In the data rows, 128 means zero.
Each pair is two rows. How far apart are they, by a hidden measure? 0 means very close, and 30 very far. Two or three weighted sums of its numbers give each row a place; it is the straight-line distance between the places.
127,122,210,113,223,168,121,243,178,230,238,255,238,164,176,149,211,201,62,128
103,77,83,93,120,178,176,135,120,122,75,87,55,107,79,100,130,129,70,100: 15
140,119,99,212,149,221,152,108,140,75,78,97,190,173,146,159,168,104,69,136
135,156,152,101,117,105,152,88,87,166,133,140,105,76,178,93,71,132,93,109: 9
151,211,138,152,147,123,162,141,74,98,104,174,88,187,152,83,109,101,180,106
118,126,109,137,201,129,131,160,141,79,150,160,138,91,112,166,218,168,126,121: 7
136,118,92,108,77,82,121,73,66,114,121,147,140,112,128,124,67,129,95,105
98,123,88,141,146,141,148,145,136,216,110,141,83,101,76,95,173,91,94,116: 8
112,183,119,145,158,159,192,88,158,150,137,113,113,72,120,110,107,112,106,100
93,83,94,137,79,117,141,159,131,122,92,117,127,111,84,137,139,134,139,109: 8
138,155,120,110,99,93,99,134,107,156,200,97,106,230,115,101,88,80,162,146
105,151,191,96,200,174,192,143,103,75,72,124,162,80,251,123,134,123,132,81: 25
167,146,110,163,123,101,79,125,160,110,109,148,97,175,150,70,143,100,131,98
144,87,136,94,111,108,95,81,69,133,164,144,93,118,107,96,124,137,106,129: 8
69,106,108,110,215,122,84,175,244,91,108,138,144,159,201,125,131,115,113,212
148,147,118,159,191,157,149,111,164,69,135,87,152,127,129,147,107,130,135,192: 11
47,169,178,131,212,121,144,135,112,142,103,174,186,100,128,234,130,121,176,101
180,132,115,192,170,140,90,73,149,116,100,138,101,152,98,167,145,155,66,158: 7
116,129,126,161,130,177,161,64,85,100,83,114,83,125,157,102,66,68,139,55
134,139,137,202,183,127,111,92,238,154,171,122,110,202,127,103,98,155,189,252: 4
129,148,126,107,99,96,90,137,100,151,191,94,108,221,123,110,80,94,163,141
122,118,106,85,163,69,123,233,134,103,144,186,197,99,188,178,130,124,131,106: 16
124,166,164,145,62,83,130,161,126,200,122,129,75,186,84,88,93,102,174,166
93,86,88,141,74,114,136,156,128,124,92,118,121,113,80,131,141,140,142,107: 11
194,199,101,132,112,105,182,83,86,118,159,140,105,166,121,108,85,160,160,122
74,136,169,130,105,123,121,100,97,121,110,109,153,127,175,82,154,112,141,120: 12
114,179,114,102,94,110,94,134,135,134,179,126,135,187,86,121,117,80,203,141
153,98,151,126,141,121,150,102,172,156,142,200,87,82,103,159,162,181,116,211: 21
99,109,93,155,168,206,188,121,145,218,100,180,125,127,97,111,190,128,85,140
120,168,167,142,67,76,132,167,122,197,125,127,78,189,97,93,89,106,174,168: 15
107,79,83,99,115,179,178,152,109,123,84,84,51,102,79,101,132,135,69,95
134,84,115,150,68,124,70,97,177,118,184,126,127,103,133,82,152,86,101,131: 14
93,99,103,117,121,115,79,94,119,83,111,134,135,100,95,142,157,94,150,126
190,102,78,144,160,179,220,105,245,229,121,162,96,105,129,205,160,220,131,158: 13
115,121,112,91,156,73,125,221,135,95,141,185,192,101,186,176,129,121,131,111
47,189,176,129,212,118,142,133,111,147,101,178,181,97,128,229,134,118,177,101: 3
102,95,106,98,113,126,120,127,87,80,84,136,88,122,77,93,68,93,138,67
127,79,94,137,88,173,109,71,112,141,206,156,94,78,207,81,197,79,100,165: 15
114,119,137,92,82,116,134,98,167,122,106,189,119,98,130,67,123,125,144,176
88,168,122,150,104,103,63,144,140,128,133,156,208,124,152,207,118,99,194,151: 23
160,245,154,162,184,189,182,186,172,105,70,180,118,137,188,76,107,184,166,70
129,88,95,102,135,192,143,120,137,99,75,64,154,93,99,160,166,143,107,120: 10
129,121,109,128,196,121,118,157,143,83,147,165,135,97,105,158,211,163,127,118
129,96,99,93,143,115,140,123,132,85,124,87,71,103,102,79,125,116,65,111: 7
164,247,159,161,185,188,180,187,166,108,62,186,114,133,185,79,112,181,156,77
186,135,118,194,171,135,87,74,145,122,101,140,97,156,104,173,153,160,65,156: 5
76,167,145,205,228,168,209,176,108,118,63,156,163,130,88,169,139,124,172,80
137,136,131,203,190,124,112,93,243,158,173,119,106,197,132,106,100,159,190,251: 16
104,143,146,140,69,76,138,129,92,97,151,109,146,181,134,89,198,82,152,169
117,164,163,137,65,76,125,154,120,192,129,126,77,187,90,90,89,104,176,168: 4
86,176,226,135,82,93,99,84,113,231,133,143,89,96,147,219,101,137,111,182
124,95,98,91,145,118,139,117,142,78,122,82,69,101,101,81,126,118,64,120: 14
71,108,105,119,221,112,78,183,245,85,110,143,144,160,203,127,132,124,109,215
205,160,146,130,123,94,86,103,186,111,119,168,99,156,95,94,130,163,125,92: 6
158,107,101,146,121,169,211,103,114,153,161,154,152,69,92,210,160,231,99,101
49,184,174,127,210,120,144,139,115,143,94,173,177,93,126,226,128,121,174,102: 9
194,154,148,118,107,87,124,88,132,82,172,109,172,97,149,171,149,239,127,174
112,175,112,104,98,120,90,143,135,136,178,130,130,190,85,117,117,78,204,139: 15
145,91,110,112,85,147,150,171,181,96,97,157,101,113,109,108,164,142,135,68
50,179,172,130,210,119,141,132,110,138,105,175,181,97,124,225,133,120,172,104: 7
89,90,88,125,121,145,153,149,110,223,133,142,81,78,86,103,131,124,89,141
191,190,140,113,104,149,154,186,154,133,80,170,85,163,129,80,79,124,210,126: 16
127,58,86,106,110,72,114,123,178,132,79,84,139,159,110,117,102,121,136,96
179,101,122,82,142,111,54,80,111,117,175,140,132,115,105,129,85,87,78,93: 14
137,157,115,138,101,98,139,102,184,99,111,173,100,164,93,78,90,115,202,171
107,119,117,137,147,162,154,130,129,76,164,123,83,129,180,130,184,174,83,106: 7
92,139,96,137,138,180,185,117,166,134,144,107,203,142,211,176,172,154,138,154
131,90,90,132,74,165,135,153,146,132,128,152,114,82,114,105,152,119,118,140: 3
77,166,149,201,228,180,213,189,113,130,62,160,163,127,95,170,137,125,170,71
134,150,131,108,102,99,85,143,101,155,204,95,108,227,123,115,77,96,171,149: 26
88,159,115,157,96,107,64,139,140,120,138,148,198,123,149,196,112,103,188,154
200,84,145,153,95,177,144,179,198,218,205,185,160,96,120,118,206,149,110,104: 16
185,135,116,194,166,138,90,74,149,124,103,139,97,149,102,170,148,157,71,150
181,60,127,147,117,189,138,152,86,92,119,121,152,75,70,102,82,136,74,112: 5
94,88,93,141,84,120,140,157,126,127,95,117,123,114,79,132,139,143,142,110
72,107,215,106,122,157,166,137,112,105,176,96,238,101,187,139,109,132,156,149: 21
136,147,125,125,121,173,110,122,86,102,188,107,98,72,202,90,73,136,90,101
88,157,120,148,111,99,65,142,134,121,133,155,205,114,143,202,120,100,190,147: 7
92,119,227,103,94,115,184,149,167,72,159,150,151,112,134,112,72,170,198,156
153,164,114,119,87,132,100,173,108,92,167,122,103,180,135,89,206,102,142,125: 24
136,156,129,112,100,96,93,138,99,156,198,102,108,228,123,107,82,85,170,149
107,114,111,138,141,165,149,129,126,84,166,126,73,132,181,128,188,171,79,108: 10
54,159,131,119,136,107,118,97,104,249,106,138,86,87,117,137,133,107,112,162
74,104,103,118,214,111,77,173,242,93,106,139,140,157,195,128,137,128,110,214: 21
213,138,95,142,124,81,138,190,109,122,163,87,88,109,117,116,200,178,54,103
149,153,96,100,75,71,140,73,173,113,86,189,74,138,89,86,145,118,163,155: 13
83,113,109,118,225,120,85,172,244,91,110,145,148,161,197,131,140,128,117,219
95,89,106,98,109,129,121,137,90,86,92,141,95,119,81,90,66,96,137,90: 15
162,104,125,137,114,74,78,145,209,154,102,94,161,208,87,122,110,106,173,139
104,77,90,101,112,181,172,132,109,118,70,80,54,106,83,102,127,135,72,98: 12
77,133,157,140,106,126,121,101,104,112,105,112,142,128,171,80,160,114,134,122
114,175,114,99,95,119,96,133,131,131,175,126,123,187,84,113,125,78,199,133: 18
112,133,122,109,128,129,153,137,73,155,136,81,104,78,134,83,80,122,102,97
187,60,121,156,115,193,137,160,77,93,114,121,153,77,77,110,89,134,73,126: 8
135,100,144,77,94,116,54,113,112,56,149,136,65,102,135,141,151,146,166,126
192,190,141,114,107,151,154,180,152,135,75,174,84,164,126,79,72,125,203,111: 15
130,87,96,100,132,191,139,127,132,103,73,65,156,93,100,159,163,143,108,123
202,158,141,128,124,98,86,97,184,110,124,162,99,160,96,96,133,171,126,89: 16
52,181,155,122,208,116,101,140,133,148,101,169,190,93,132,233,131,111,179,99
128,123,110,136,194,128,128,154,145,81,147,161,136,96,109,156,205,167,126,119: 3
101,114,116,140,142,164,150,127,128,75,164,124,83,131,176,131,191,172,86,104
170,65,93,80,154,109,77,172,90,118,117,79,124,127,78,84,101,128,72,156: 4
142,93,143,75,92,112,58,119,114,56,143,127,59,102,139,134,142,143,158,107
122,96,102,90,143,114,135,119,140,75,129,86,64,100,107,78,122,120,63,117: 15
115,142,164,95,126,152,170,173,106,68,112,127,140,89,164,105,74,131,142,68
139,146,169,161,77,128,130,155,119,198,131,70,116,64,196,146,176,100,91,204: 13
119,102,141,71,127,132,146,101,109,154,77,91,100,74,108,166,141,153,160,71
108,179,123,103,95,116,90,132,133,137,178,119,124,180,84,115,125,75,201,136: 13
99,94,105,106,111,129,120,132,87,80,91,135,88,125,77,91,75,94,135,89
135,132,136,208,187,127,108,85,249,157,173,117,113,196,128,107,96,155,188,250: 10
107,81,90,98,112,189,185,138,113,124,80,77,52,107,78,105,134,141,73,99
84,163,121,146,109,105,51,134,136,121,139,155,200,127,153,196,117,98,191,152: 14
104,120,117,133,141,165,155,119,133,75,161,129,80,128,174,130,188,169,83,105
95,86,92,134,84,120,139,151,132,126,95,115,120,115,83,136,143,144,136,106: 11
46,184,177,124,207,118,136,134,109,147,101,170,186,88,128,235,130,116,183,101
83,177,124,105,100,119,92,131,135,138,175,131,127,187,82,120,114,74,202,139: 12
91,138,98,137,143,183,183,124,160,133,145,108,205,145,168,183,171,160,137,143
95,99,112,102,114,125,121,130,85,84,86,135,96,120,81,95,61,91,143,89: 3
163,90,127,167,118,158,144,80,93,134,82,89,127,164,174,90,76,112,168,52
168,138,111,99,129,81,110,68,176,131,118,174,72,128,79,120,149,150,100,69: 4
179,67,93,84,148,105,73,180,93,125,122,90,133,127,80,94,105,135,73,155
168,103,122,142,112,8,78,146,210,156,98,101,161,206,87,119,104,97,161,141: 15
85,93,106,110,127,116,75,90,119,76,112,132,130,103,94,135,150,95,144,125
55,184,177,126,213,112,140,135,115,141,99,170,185,90,125,230,136,125,180,103: 4
59,195,232,115,104,96,159,58,104,151,141,100,151,168,152,95,101,75,210,173
160,102,126,142,117,74,78,147,199,153,101,102,159,206,93,128,122,98,166,137: 14
51,158,126,127,138,112,116,100,99,250,102,127,86,88,119,139,127,108,113,158
160,154,116,167,190,157,151,119,177,71,132,86,160,127,128,151,116,135,139,195: 13
90,96,105,110,121,109,79,92,118,82,108,128,129,96,91,141,157,94,147,122
217,203,112,97,117,164,206,104,102,119,153,129,153,99,147,155,172,231,196,119: 8
87,172,219,140,84,99,103,79,112,235,136,143,97,94,147,221,107,135,116,178
93,122,103,86,89,71,149,161,113,110,141,128,180,129,101,148,149,104,95,131: 14
187,191,138,153,117,112,245,104,143,61,158,176,137,135,145,235,152,174,113,65
192,157,148,118,108,90,130,76,138,89,171,109,169,103,146,170,145,236,125,172: 10
164,247,158,162,181,196,178,184,171,104,69,173,124,133,186,76,112,180,154,78
49,186,177,127,208,116,142,135,115,141,97,170,185,91,127,230,133,120,176,107: 11
108,77,88,98,115,186,177,142,112,125,82,88,61,106,83,99,129,134,73,101
186,126,110,146,138,97,122,184,85,211,135,68,207,209,223,160,160,97,109,127: 8
109,176,119,160,84,125,103,66,114,213,124,100,75,124,95,145,73,117,138,87
158,100,152,129,143,127,143,104,173,153,145,196,88,82,104,165,161,185,124,218: 19
215,203,112,104,116,165,202,97,103,120,152,129,157,105,144,162,174,238,195,118
97,140,145,148,65,78,134,129,94,98,154,109,144,182,134,88,201,86,150,166: 10
127,88,100,135,80,169,144,157,143,129,127,155,118,81,115,105,152,120,124,134
184,137,111,197,165,142,97,76,139,125,97,137,104,157,102,176,150,159,66,153: 9
134,183,102,96,167,161,172,134,133,117,109,163,124,96,226,102,87,117,101,117
180,95,123,80,137,112,56,82,115,118,176,142,137,115,105,119,87,91,77,103: 6
166,90,133,168,124,158,143,91,94,131,74,89,125,159,182,91,88,109,178,61
48,151,132,126,126,104,113,103,94,246,110,128,77,89,122,141,121,103,106,168: 17
196,189,144,109,107,151,155,186,149,133,79,174,87,166,129,79,77,119,203,116
128,96,143,73,128,147,161,108,106,159,73,91,99,78,113,174,147,167,163,67: 5
140,125,91,210,148,217,138,106,141,85,81,93,199,170,148,158,167,102,63,135
121,123,106,90,162,69,123,235,133,97,143,185,197,103,188,177,122,123,135,104: 6
135,60,111,107,108,71,104,129,183,127,78,86,134,161,113,110,100,120,134,100
111,177,123,101,93,123,90,133,136,145,180,125,125,187,81,115,110,75,207,133: 28
220,129,102,138,128,78,132,187,103,119,155,88,85,102,113,113,195,176,58,102
84,170,123,146,103,107,54,137,131,120,137,153,201,129,147,204,112,103,191,154: 10
92,97,103,111,120,116,81,99,119,81,108,137,132,98,100,142,158,92,151,122
87,106,98,125,100,108,117,146,117,232,123,117,126,116,114,73,230,99,75,207: 4
116,130,132,159,138,191,165,61,88,108,87,108,84,131,159,112,57,72,141,49
127,94,102,88,136,114,142,119,133,76,130,84,70,98,104,79,118,119,68,110: 3
90,132,97,132,145,183,183,131,162,134,154,106,203,143,164,178,166,158,136,156
108,119,137,91,77,108,132,91,165,125,103,191,140,99,128,68,125,134,147,181: 17
154,153,119,163,194,144,144,119,173,74,138,92,159,130,127,148,105,135,138,195
79,162,146,202,226,167,201,179,116,123,58,155,162,129,87,167,133,121,175,75: 14
117,171,171,143,63,81,130,160,120,200,128,128,72,183,93,93,92,104,179,164
89,113,230,107,103,115,182,152,171,74,161,149,149,113,138,117,76,181,195,165: 19
140,180,172,137,109,133,153,132,80,85,153,62,177,138,143,82,156,121,151,111
132,148,122,134,115,163,108,123,81,100,187,107,92,81,196,88,69,139,95,97: 10
139,146,170,159,83,125,125,151,113,200,125,67,121,64,194,154,167,108,91,204
109,171,118,104,93,118,95,136,135,139,176,131,130,184,83,120,117,77,200,136: 7
50,157,133,133,132,109,111,102,103,248,104,133,82,90,119,145,134,105,108,162
165,147,105,158,129,103,79,119,161,107,98,152,92,174,146,65,136,94,137,94: 17
119,77,117,145,113,141,101,134,121,162,103,100,148,155,99,142,102,129,81,131
139,153,124,109,99,99,85,134,101,147,193,98,99,223,125,101,79,87,165,142: 17
163,96,127,142,109,76,84,149,205,146,102,103,164,202,90,124,111,100,168,137
117,119,110,88,155,70,118,220,133,97,145,189,190,97,183,176,125,115,127,109: 11
108,130,114,113,126,123,152,138,72,155,133,81,112,81,131,81,76,123,97,99
174,98,99,135,87,170,197,103,74,103,124,86,91,110,120,155,132,180,63,99: 2
159,102,112,140,120,162,208,100,112,151,166,158,157,74,94,209,162,244,99,101
47,183,177,129,207,119,147,135,107,144,98,170,180,94,126,228,131,115,174,100: 7
185,100,124,85,138,116,53,83,114,124,187,142,135,115,106,124,89,89,75,99
100,104,108,186,99,140,103,117,83,99,150,132,110,133,186,68,172,110,103,118: 8
83,178,226,138,92,100,102,78,112,231,137,149,95,100,149,215,101,135,113,176
48,152,132,127,135,107,110,100,100,246,104,132,76,89,121,140,128,110,110,161: 14
122,168,173,143,73,76,136,160,117,200,126,130,80,184,90,88,94,111,179,162
181,60,126,155,109,193,137,160,81,94,117,121,162,74,74,107,87,132,74,122: 8
132,149,114,132,114,162,110,118,83,106,185,107,91,78,197,87,70,138,93,96
86,112,121,159,72,128,146,125,66,174,130,86,131,108,96,97,86,109,99,168: 10
128,98,91,92,141,116,147,127,139,87,127,88,68,100,101,78,130,121,66,111
95,85,90,137,83,114,140,160,123,125,101,115,122,110,85,135,137,143,138,110: 13
105,77,93,100,113,187,181,144,116,125,70,79,49,106,83,105,135,141,72,96
153,110,109,129,112,133,91,119,176,102,122,147,83,127,134,97,170,101,121,73: 11
142,182,174,141,111,134,153,126,78,78,150,58,176,142,139,81,156,119,150,111
110,180,120,106,96,114,91,134,134,136,183,128,131,187,85,111,124,75,200,139: 13
185,59,121,157,113,196,136,157,85,100,115,120,159,76,74,112,84,134,73,126
107,121,112,143,145,165,150,126,130,72,165,123,90,132,181,126,184,173,81,106: 7
160,104,111,149,120,166,210,106,118,145,162,159,153,68,94,216,164,240,100,99
123,77,97,134,85,170,110,76,110,141,205,154,95,76,205,79,199,79,103,169: 18
88,104,106,118,221,120,81,174,251,88,112,148,149,159,205,132,138,126,110,216
165,102,123,140,115,77,78,155,210,159,106,94,169,208,91,125,111,105,166,140: 5
128,118,152,180,168,150,107,92,163,141,133,77,136,139,100,112,105,153,157,205
159,103,111,149,116,165,210,106,111,152,166,150,158,69,92,209,161,236,109,97: 14
154,103,118,79,169,151,129,234,175,168,88,97,186,164,127,191,255,229,110,178
141,88,135,99,111,108,100,81,73,133,158,144,94,118,108,100,130,135,106,130: 10
156,123,169,125,107,126,58,82,153,93,137,146,91,116,118,91,126,152,96,132
129,77,97,132,88,174,114,76,115,143,206,157,97,78,203,86,208,83,104,160: 18
152,149,116,159,183,158,151,126,170,67,137,91,149,125,126,144,115,134,136,188
59,194,234,114,108,90,161,64,103,156,144,98,150,165,160,101,100,68,203,170: 15
84,195,134,111,107,101,204,85,143,66,152,122,170,92,142,83,125,99,184,182
188,138,113,192,166,137,93,77,151,119,94,136,102,150,100,164,139,159,67,152: 7
113,181,113,99,100,114,94,142,137,138,180,130,137,183,84,120,126,85,207,142
110,151,185,98,205,176,197,152,110,68,76,128,165,83,251,126,130,119,137,87: 29
68,99,213,111,116,159,162,136,114,99,178,101,237,73,187,140,111,127,151,146
135,158,151,107,125,102,153,93,88,163,123,142,106,75,181,94,68,129,97,109: 4
130,63,110,109,110,64,106,125,187,115,77,90,137,156,112,104,95,117,134,104
81,97,109,114,116,120,75,87,118,78,114,131,132,106,99,137,153,92,151,126: 19
154,98,152,125,140,124,144,99,166,151,145,202,93,82,102,162,162,184,118,209
174,67,92,80,159,114,82,174,82,119,119,82,131,125,84,90,95,128,76,159: 9
186,59,130,158,108,195,140,158,85,100,115,121,157,73,70,104,86,136,77,121
177,124,104,147,131,91,127,186,82,207,139,73,204,212,220,158,156,109,119,124: 8
93,86,111,132,127,68,114,131,187,70,154,152,142,137,86,111,231,163,154,198
98,170,219,137,125,142,197,161,86,110,106,161,180,108,209,123,133,126,150,162: 9
118,96,176,126,110,102,130,69,156,169,172,162,68,71,75,97,179,149,61,143
138,192,123,162,106,83,138,100,87,160,166,194,106,108,161,141,180,102,119,207: 20
128,95,139,79,124,136,155,107,114,156,79,91,105,74,109,171,135,160,156,72
157,82,145,128,152,110,97,122,218,73,84,162,139,239,158,164,110,127,94,142: 28
116,169,170,137,66,82,132,163,128,206,125,133,74,186,92,93,88,106,179,173
138,150,119,135,125,161,113,123,87,103,183,104,92,81,202,87,70,141,92,101: 7
178,120,108,147,133,88,116,189,87,202,137,69,203,214,218,159,151,100,115,124
178,151,105,161,130,104,76,125,162,118,102,155,96,175,147,69,141,98,131,93: 11
68,101,105,116,213,114,78,171,251,91,109,137,146,161,197,123,130,122,109,219
130,54,111,108,119,76,116,120,181,129,73,79,137,159,112,122,118,134,130,93: 3
129,91,93,109,136,191,141,129,136,104,75,63,161,96,101,160,163,146,109,125
128,158,149,97,121,113,156,95,96,173,138,134,106,80,179,103,75,124,98,105: 9
158,106,118,86,166,142,123,221,169,168,87,89,185,167,128,191,255,227,108,167
120,92,100,88,145,112,138,122,138,76,123,90,62,105,104,83,125,111,69,113: 6
121,77,113,148,105,144,100,130,122,163,104,95,149,156,95,144,100,136,76,132
75,119,78,223,103,74,52,125,111,111,167,104,141,223,163,83,232,77,136,175: 13
133,151,120,111,99,89,91,129,100,147,189,101,102,222,118,97,86,84,163,148
93,85,91,135,81,119,140,158,122,129,98,120,123,106,85,139,141,113,137,111: 15
123,55,109,108,110,76,111,122,180,124,80,88,132,156,111,118,101,123,135,97
104,98,116,106,128,125,155,133,70,160,129,84,105,77,133,81,69,123,97,100: 16
114,81,127,113,102,118,138,103,90,152,162,170,157,90,107,122,159,190,122,111
105,122,113,138,143,170,154,126,134,79,156,128,79,127,177,131,182,174,78,111: 4
131,55,111,111,117,66,105,125,183,124,78,83,139,161,109,112,101,119,141,103
116,167,168,140,64,82,131,161,125,195,128,130,72,185,88,91,93,104,180,167: 18
54,183,176,119,206,116,141,136,111,151,101,170,189,92,128,237,130,115,176,100
167,93,97,128,94,164,193,98,71,96,127,86,92,109,115,146,124,172,58,92: 2
122,100,168,123,113,95,124,69,159,164,167,168,66,67,70,96,175,150,64,130
122,120,89,139,82,165,106,73,113,150,205,154,98,79,199,78,202,80,105,164: 24
127,79,111,145,114,140,98,133,126,161,105,92,146,157,103,144,97,127,71,138
178,74,92,79,158,109,76,177,96,122,121,84,132,135,82,90,104,132,74,156: 3
126,121,108,131,193,122,122,157,139,77,146,162,136,95,111,156,210,162,125,123
220,205,108,94,111,163,204,102,99,115,155,124,158,107,149,155,186,236,196,120: 12
171,68,97,86,157,111,75,170,92,122,114,85,127,132,79,94,102,130,72,159
129,146,127,111,99,99,92,132,110,156,194,96,105,222,121,110,74,92,158,146: 13
198,163,143,133,121,100,86,104,191,116,122,176,98,162,90,97,134,167,125,90
162,243,159,163,181,191,183,184,173,102,65,179,118,135,186,77,110,186,155,72: 5
163,99,126,139,112,74,77,138,208,151,103,100,161,205,85,123,119,109,170,145
83,174,217,130,83,95,105,82,111,237,136,142,94,96,152,213,106,132,114,182: 17
133,104,149,83,124,143,151,106,107,157,76,90,107,70,107,172,144,161,163,67
74,105,100,116,218,113,79,175,250,95,115,142,145,161,204,128,137,128,108,216: 14
106,179,123,105,104,126,93,130,132,144,178,116,119,182,79,115,114,76,207,130
98,71,150,95,98,120,159,70,169,95,141,89,101,72,86,117,136,118,99,98: 25
123,123,104,133,199,124,124,161,144,74,151,160,139,96,110,160,219,161,131,56
104,100,84,103,113,180,174,141,115,117,78,80,48,102,78,103,131,134,75,93: 2
160,107,111,140,116,167,210,102,117,145,164,154,152,75,90,208,164,236,98,98
155,196,82,180,120,142,135,152,104,197,105,86,85,146,125,119,141,110,171,67: 14
86,163,162,157,162,228,199,143,169,87,134,106,231,120,216,120,85,108,140,142
97,87,94,132,88,121,144,160,126,131,91,118,125,106,80,144,141,139,142,111: 18
185,63,132,151,113,197,133,157,86,93,117,120,150,75,77,108,80,129,72,119
179,137,111,199,157,145,99,72,139,114,103,140,99,151,99,166,147,159,66,149: 3
178,61,124,157,117,192,130,161,87,94,115,123,160,82,77,115,76,128,68,116
152,144,125,161,187,150,148,119,177,72,138,92,155,120,125,145,112,134,134,197: 7
140,117,97,106,77,84,121,74,73,109,123,137,150,103,131,120,61,134,98,114
61,192,229,118,100,94,156,60,106,153,134,99,143,167,152,99,94,65,204,170: 17
221,137,96,138,123,79,137,186,97,114,163,84,88,107,116,116,196,182,54,104
68,102,218,105,119,161,167,141,104,100,176,99,235,103,187,140,103,135,153,141: 16
161,101,126,137,116,76,80,142,201,153,105,103,156,207,91,128,114,102,164,139
137,128,147,149,195,138,124,127,100,136,132,207,93,150,106,163,243,204,85,125: 7
128,73,96,138,88,172,107,74,108,146,209,159,95,78,206,81,205,81,103,163
165,103,106,152,117,165,210,104,126,152,160,158,152,72,90,220,169,237,102,94: 18
164,104,117,144,118,160,212,102,116,153,155,154,152,71,89,212,166,240,104,100
157,112,111,132,110,128,91,120,186,102,116,143,84,128,124,100,166,106,118,74: 15
69,148,109,128,118,124,190,86,149,140,154,59,226,93,122,106,156,135,167,151
107,177,123,167,92,127,101,67,109,210,125,100,68,124,94,150,68,118,146,86: 11
190,199,100,134,110,144,176,86,81,128,157,142,102,170,125,102,94,143,165,121
182,134,114,202,166,135,91,78,150,129,100,135,108,156,100,173,141,153,73,157: 14
93,81,94,131,78,125,148,154,130,127,87,117,117,112,81,131,142,143,141,99
133,119,151,184,171,152,110,96,165,136,129,80,135,143,99,109,107,162,157,205: 13
139,83,135,92,117,107,97,80,71,132,158,142,98,109,105,102,129,138,107,128
135,150,170,157,84,124,128,151,112,195,134,68,121,64,197,152,169,103,93,193: 7
68,100,214,111,114,151,160,137,109,100,175,101,237,96,185,133,114,129,152,140
166,105,124,144,111,74,72,149,205,150,107,101,161,208,92,121,108,98,168,145: 7
140,151,120,133,120,168,116,124,86,105,187,110,93,74,204,87,73,144,92,92
159,112,120,90,176,150,132,224,171,174,89,94,194,166,126,193,255,222,109,169: 16
115,152,187,97,196,172,197,145,102,69,74,126,162,85,249,125,127,122,137,91
186,142,113,197,172,145,94,66,141,114,99,140,101,154,97,171,152,161,68,152: 12
96,166,223,137,130,151,200,161,84,112,111,151,178,108,212,122,127,132,147,164
183,60,127,157,120,193,140,157,84,91,116,122,151,79,74,113,74,133,74,122: 14
116,172,176,142,63,73,132,161,114,193,128,131,70,183,94,94,90,114,175,166
176,94,120,86,139,109,52,85,118,119,179,144,134,115,105,120,85,94,73,99: 7
74,164,146,195,228,168,200,184,116,123,62,161,169,128,92,178,141,128,171,74
55,185,178,129,208,113,144,138,110,149,93,170,186,91,130,232,129,116,174,100: 11
111,178,119,102,95,118,95,133,134,142,173,129,128,183,85,116,121,79,199,140
85,88,86,130,116,147,152,149,118,216,129,146,76,77,83,103,138,125,87,146: 15
